In the data rows, the value 128 means zero.
The table, row by row:
[149 173  81  78 101 138 146 112]
[162 104 144 255  73 127  98 159]
[101 112 157 104 163 135 145 115]
[141 185  75  81 117 116 149 115]
[152 115 140 255  71 117  80 161]
[153 172  69  62 110 124 147 110]
[153  91 136 255  75 131  81 151]
[100  92 141 110 150 131 140 129]
[110  99 163 115 160 119 141 111]
[147 188  84  74 107 133 148 105]
[109 107 155 107 151 121 131 114]
[101 106 170 111 156 123 127 119]
[106 118 154 109 168 128 146 112]
[140 198  83  62 121 137 143 114]
[158 104 127 255  64 118  92 156]
[136 176  65  54 104 128 137 104]
[112 111 151 101 162 121 134 124]
[ 99 103 163 116 147 137 140 113]
[102 112 151 109 158 119 149 134]
[104  94 156 101 154 136 134 134]
[106 113 130 105 163 118 144 130]
[157  94 150 255  73 119  97 164]
[215 181  50 223  27 130  78 137]
[110 115 164  87 161 128 124 120]
[114 111 149 114 167 136 144 129]
[147 185  81  65 109 139 140 110]
[106 112 151 112 171 129 138 125]
Every row comes from 2 hidden switches, listed from the one that spreads the rows most; 1 means on and 0 means off. Each is on in fewer than half of the rows of the table.
Rows drawn again from the table, each followed by whether each switch is on (1) or off (0), in that order:
[147 185  81  65 109 139 140 110] 0 1
[158 104 127 255  64 118  92 156] 1 0
[104  94 156 101 154 136 134 134] 0 0
[140 198  83  62 121 137 143 114] 0 1
[101 106 170 111 156 123 127 119] 0 0
[157  94 150 255  73 119  97 164] 1 0
[153 172  69  62 110 124 147 110] 0 1
[147 188  84  74 107 133 148 105] 0 1
[215 181  50 223  27 130  78 137] 1 1
[102 112 151 109 158 119 149 134] 0 0
[136 176  65  54 104 128 137 104] 0 1
[106 112 151 112 171 129 138 125] 0 0
[101 112 157 104 163 135 145 115] 0 0
[114 111 149 114 167 136 144 129] 0 0
[153  91 136 255  75 131  81 151] 1 0
[110  99 163 115 160 119 141 111] 0 0
[ 99 103 163 116 147 137 140 113] 0 0
[110 115 164  87 161 128 124 120] 0 0
[162 104 144 255  73 127  98 159] 1 0
[106 113 130 105 163 118 144 130] 0 0
[141 185  75  81 117 116 149 115] 0 1
[106 118 154 109 168 128 146 112] 0 0
[100  92 141 110 150 131 140 129] 0 0
[112 111 151 101 162 121 134 124] 0 0
[149 173  81  78 101 138 146 112] 0 1
